Each row has a name. Each piece below is followed by the name of the row it came from, unless a question asks for something else. Each question is about the rows just above it. Places in a row count from 0.

Columns, left to right: kofu Voso Solim lepad
[ 1.73 -1.73  0.93  2.31] = L
[1.44 2.59 0.95 4.51] = K
[1.11 3.26 0.79 4.29] = C
[-2.91  7.37 -1.37 -1.02] = Z
[ 1.31  9.09 -5.54  8.43] = J
[-1.69  1.67 -0.91 -2.28] = Q
[1.39 2.77 0.93 4.53] = M
[ 0.30 -5.55 -0.06 -2.97] = G
[ 0.91 -6.61  0.24 -2.46] = Y
Which column holds this, read top down? [1.73 1.44] => kofu
Row and place of [-5.55] in the named rows: => G, 1
Row and place of [0.79] in the named rows: => C, 2
Which column holds this, read top down? [ 0.95  0.79 -1.37 -5.54 -0.91] => Solim

Columns, left to right: rufim neri Miv Nep Tar Dav vinu Sibu Bonut fopo
[-1.27 -1.69  0.81 -1.98 -2.41  3.41 -4.26 -2.09 -6.73 -4.27] = furuf
[-0.36  5.60 -1.39 -1.50  6.76 -1.32 -1.07 -1.26  2.58  6.51] = Sefud
[-2.47 -1.69  0.82 -0.34 -2.41  3.41 -4.26 -2.09 -6.73 -4.85] = lonus
[-0.36  5.60 -1.39 -1.50  6.76 -1.32 -1.07 -2.70  2.58  6.51] = timu
The entry that follows [-1.26]: => [2.58]
Row and place of [0.81] in the named rows: => furuf, 2
The entry that follows [-2.47]: => [-1.69]
Table of tags by key:
[-0.35] -> k634
[-0.37] -> k94
[-0.36] -> k442
[-1.27] -> k589
[5.60] -> k630
[-2.47] -> k160
Join timu by its entry at place 0: => k442
find: [-2.47 -1.69  0.82 -0.34 -2.41  3.41 -4.26 -2.09 -6.73 -4.85] => lonus

Columns, left to right: Fon gure kagur betes
[1.15 1.74 1.46 1.03]  zuti
[3.09 6.17 2.96 2.51]  kuzak
[-1.22  2.94  0.24  0.51]  kud
[2.95 1.45 1.44 1.89]  moduv
Which column holds this, read top down? [2.96 0.24 1.44] => kagur
The entry that follows [6.17]: => [2.96]
What comes right after [1.45] in the named rows? => [1.44]
Table of tags by key:
[0.51] -> k716
[1.89] -> k930
The tag of kud, keyed by place 3: => k716
Row and place of [2.94] in the named rows: => kud, 1
find: [-1.22  2.94  0.24  0.51] => kud
Where in the named rows is [1.44]? => moduv, 2

Columns, left to right: Mam Tagu Zigop vome fano Fimen rom Fole Rogaz
[-0.46  0.21 -0.31 -0.72 -0.30  0.26 -7.82 -0.94  0.35] = zuv
[ 0.33 -0.05  0.09  0.18  0.13 -0.69  0.99  1.95 -0.09] = metas
[-0.01 -7.81  0.02  0.03  0.00  0.38  1.09 -1.03 -0.02] = Fozog
[-6.98  0.07  0.34  0.56  0.04  0.53 -0.55 -1.01  0.02] = zodag
tags:
[0.18] -> k314
[0.03] -> k476
[0.02] -> k724
The tag of Fozog, keyed by place 3: => k476
What comes right after [-7.82] in the named rows? => [-0.94]
Right after [0.04] comes => [0.53]
Right after [1.09] comes => [-1.03]
Right after [0.03] comes => [0.00]
Row and place of [0.35] in the named rows: => zuv, 8
Which column holds this, read top down? [-7.81  0.07] => Tagu

Columns, left to right: Rulo suvo guvu viga mepeb dof kilet mar
[-5.90  5.21  1.97 -8.33  5.78  2.74 -5.35  3.41] = popi
[-3.75  3.08  2.65 -8.58  6.19  2.26 -7.53  3.67] = bamik
[-4.27  4.28  3.20 -8.62  6.57  3.16 -6.94  3.34] = rasi
[-4.05  3.09  2.67 -6.59  6.46  4.04 -7.50  3.19] = zab
[-4.63  4.77  2.77 -6.88  7.20  3.06 -7.48  2.72] = fup
[-5.82  5.00  2.21 -8.50  5.61  2.50 -7.61  1.77] = tepe
[-4.03  4.50  3.39 -7.52  5.81  4.68 -7.25  1.63] = Lalaf
[-5.82  2.99  2.35 -8.92  7.23  2.66 -7.20  1.58] = vepi
[-5.56  2.95  1.98 -8.48  6.67  3.77 -6.57  1.61] = Tanu
[-5.90  5.21  1.97 -8.33  5.78  2.73 -5.34  3.41] = risal
[-6.27  4.83  4.81 -8.98  5.68  5.29 -7.17  1.76] = gisa
key -> tag
[2.67] -> k968
[2.21] -> k221
[2.66] -> k597
[2.35] -> k583
Join vepi by its entry at place 2: => k583
[3.19] is at row and place => zab, 7

Columns, left to right: dofu lif muvor Bular Maro mos
[ 1.38  0.47 -0.75 -2.53 -2.17 -2.15]  Tene
[ 1.35  0.17 -1.62 -1.69 -2.90 -1.81]  Rirum
[-1.30 -3.30  0.17 -1.27  1.09 -2.86]  vis
[-1.18  0.49  0.28  2.49  0.41  2.24]  Levu
[-3.11 -1.94  5.37 -2.18  3.75 -2.31]  Pob
[ 2.97 -2.71  2.69  3.36 -6.15  0.65]  zev
[-2.56 -2.24 -0.32 -0.43  0.60 -2.00]  lanet
[ 1.20  2.40  0.75 -0.21  2.00  1.84]  Vade
[-1.86 -2.60  0.97 -2.06  2.86 -2.90]  Bugem
[-1.22  1.88 -1.53 -2.79 -0.37 -1.84]  zit
[ 4.26 -0.84  4.42 -2.44  2.14 -1.09]  Toko
[ 2.05 -2.68  0.45  2.68 -8.71 -0.66]  Temo
Right after [-2.17] comes => [-2.15]
Row and place of [2.69] in the named rows: => zev, 2

Columns, left to right: gonor Guf sotaf nisup tadu Dit ziv Siz
[-4.71  0.65  0.13  0.95  0.04  6.38 -5.48 -4.76] = Nor
[ 0.23 -0.40  1.46  1.18 -0.14 -2.62  2.58 -1.15] = luse
[-1.36 -0.24  2.38  2.28 -0.09 -0.40  2.03 -2.47] = pepu
[-0.80  0.00  1.84  1.79  0.08  1.37  1.75 -0.11] = sizi
[-6.35  0.26  2.12  2.88 -0.20  4.45 -4.25 -9.10] = ginu
[ 6.36 -0.76 -2.46 -3.34 -0.17 -9.17  4.04  5.41] = bod
[ 0.46 -0.08  1.26  1.06  0.09  0.09  2.38  1.35] = Nugef
[-0.61  0.05  1.56  1.51  0.11  1.55  1.53  0.35] = keri
tags:
[6.36] -> k760
[6.37] -> k319
[-0.61] -> k382
[0.47] -> k709
[0.46] -> k806
[4.05] -> k404
[0.23] -> k816
[4.04] -> k17
[-6.35] -> k357
[6.35] -> k922
Join bod by its entry at place 0: => k760
find: [-6.35  0.26  2.12  2.88 -0.20  4.45 -4.25 -9.10] => ginu

Columns, left to right: Sape depo tun teden nonal Dani nabi
[-6.87  4.42 -8.81  0.11  3.86  1.65 -6.24] = N
[-5.24  4.63 -7.71 -0.54  4.19  1.00 -4.95] = H
[-5.51 -1.13 -0.31  1.37 -1.51  2.75 -2.31] = V
key -> tag
[-6.87] -> k836
[3.86] -> k320
[-5.24] -> k515
[-6.88] -> k551
[-5.25] -> k929
[-6.24] -> k188
The tag of N, keyed by place 0: => k836
find: [-5.24  4.63 -7.71 -0.54  4.19  1.00 -4.95] => H
Where in the named rows is [-0.54]? => H, 3

Columns, left to right: Fif lofa duf detu
[-0.93  3.26 -4.16 -1.29]  rir
[-1.94 -5.25  7.19  3.63]  lubo
[ 7.23 -3.68  2.62  5.04]  Refi
[-6.78 -2.40  5.75 -1.28]  Feruv
[ 7.37  3.64 -7.54  2.15]  vebi
[-5.54  1.33 -2.65 -1.55]  bis
[-4.41 -5.53  8.46  0.51]  zadoz
[-5.53] is at row and place => zadoz, 1
Table of tags by key:
[-1.29] -> k961
[-6.78] -> k208
[-6.77] -> k916
[-1.28] -> k168
[-1.94] -> k273
[-1.95] -> k528
Look up the entry of Feruv at place 0 in the table: => k208
The entry that follows [-3.68]: => [2.62]
[ 5.75 -7.54 -2.65  8.46] is in which column, read top down? => duf
Which column holds this, read top down? [ 3.63  5.04 -1.28  2.15 -1.55  0.51] => detu
The entry that follows [3.64]: => [-7.54]
Where in the named rows is [3.26]? => rir, 1

Columns, left to right: metu sen mir nopun mun
[ 2.45  0.82 -3.28 -0.88  4.98] = Subas
[ 0.43 -1.26  0.89 -1.67  0.36] = nitu
[-0.63 -1.58 -1.90  3.66  3.76] = pitin
[-0.55 -0.70 -2.74 -1.23  3.36] = lomab
[ 0.72  0.82 -3.28 -0.88  4.98] = reta
[ 0.02 -0.70 -2.52  1.87  3.92] = lagiz
[-0.67  0.02 -2.85 -1.64  1.77] = nif
[ 0.02  0.83 -2.74  0.97  3.60] = fodo
[ 0.53 -0.70 -2.74 -1.23  3.36] = fefa
[ 3.52 -0.70 -3.57  1.06  8.10] = zemi
[-0.04 -2.93 -2.74 -2.20  3.36] = Vaf
[-0.30 -1.55 -2.74 -1.23  3.29] = led
Which column holds [-1.67  3.66 -1.23 -0.88  1.87 -1.64  0.97 -1.23  1.06 -2.20 -1.23] top down? => nopun
key -> tag
[-1.27] -> k987
[-1.26] -> k64
[0.02] -> k347
[0.89] -> k415
[-1.25] -> k7
Look up the entry of nitu at place 1 in the table: => k64
find: [-0.04 -2.93 -2.74 -2.20  3.36] => Vaf
[3.76 3.36] is in which column, read top down? => mun
Where in the named rows is [-1.58]? => pitin, 1
[ 2.45  0.43 -0.63 -0.55  0.72  0.02 -0.67] is in which column, read top down? => metu

Columns, left to right: Kide zugo Vin zof
[ 3.22  3.01 -3.59 -5.61] = vuvu
[-1.41  2.31 -6.78 -8.54] = sok
[5.92 2.90 3.54 4.23] = Poso
[ 7.07  3.81 -6.79  3.88] = Mabo
[-3.17 -2.04  4.04  3.64] = Dur
What comes right after [-3.17] in the named rows? => [-2.04]
Which column holds this, read top down? [-8.54  4.23] => zof
Table of tags by key:
[-6.79] -> k10
[-1.40] -> k329
[-6.77] -> k460
[-6.78] -> k60
[-1.41] -> k726
[-8.54] -> k104
The tag of sok, keyed by place 2: => k60
Where in the named rows is [-6.78]? => sok, 2
Row and place of [4.23] in the named rows: => Poso, 3
[-5.61 -8.54  4.23] is in which column, read top down? => zof

Columns, left to right: Davaz runo Denul Fefub vari
[ 3.78 -2.12  2.71  5.68 -0.86]  fedu
[-2.20 -2.90  3.69  2.23 -3.70]  lozun
[ 4.02  8.94 -9.10 -1.70  5.58]  rimi
[ 3.31  1.31 -2.61  2.35  1.39]  devip
Which column holds this, read top down? [4.02 3.31] => Davaz
Row and place of [5.58] in the named rows: => rimi, 4
[ 3.78 -2.20] is in which column, read top down? => Davaz

Columns, left to right: nufi Novu nefa biv
[ 0.07 -4.27 -1.79 -4.95] -> zov
[ 0.79 -2.03 -2.03 -1.25] -> Tafaf
[ 0.79  3.56 -1.93 -1.05] -> vuka
[ 1.16 -6.69 -2.64 -7.53] -> nivas
[-0.60 -2.03 -2.03 -1.25] -> Par
[-2.31 -2.97 -0.35 -3.21] -> nof
[-1.06  3.57  1.69  2.14] -> nit
[ 0.59  1.47 -2.01 -0.29] -> Muli
[-0.60 -2.03  2.49 -5.74] -> Gidad
[-1.47  1.46  3.32 -0.37] -> Kikam
Which column holds [-6.69 -2.03 -2.97  3.57  1.47 -2.03  1.46] top down? => Novu
Table of tags by key:
[-4.26] -> k165
[-4.95] -> k427
[-4.96] -> k718
[-1.05] -> k408
[-7.52] -> k118
[-4.27] -> k36
[-3.21] -> k937
[-4.94] -> k437
[-7.53] -> k483
Join zov by its entry at place 3: => k427

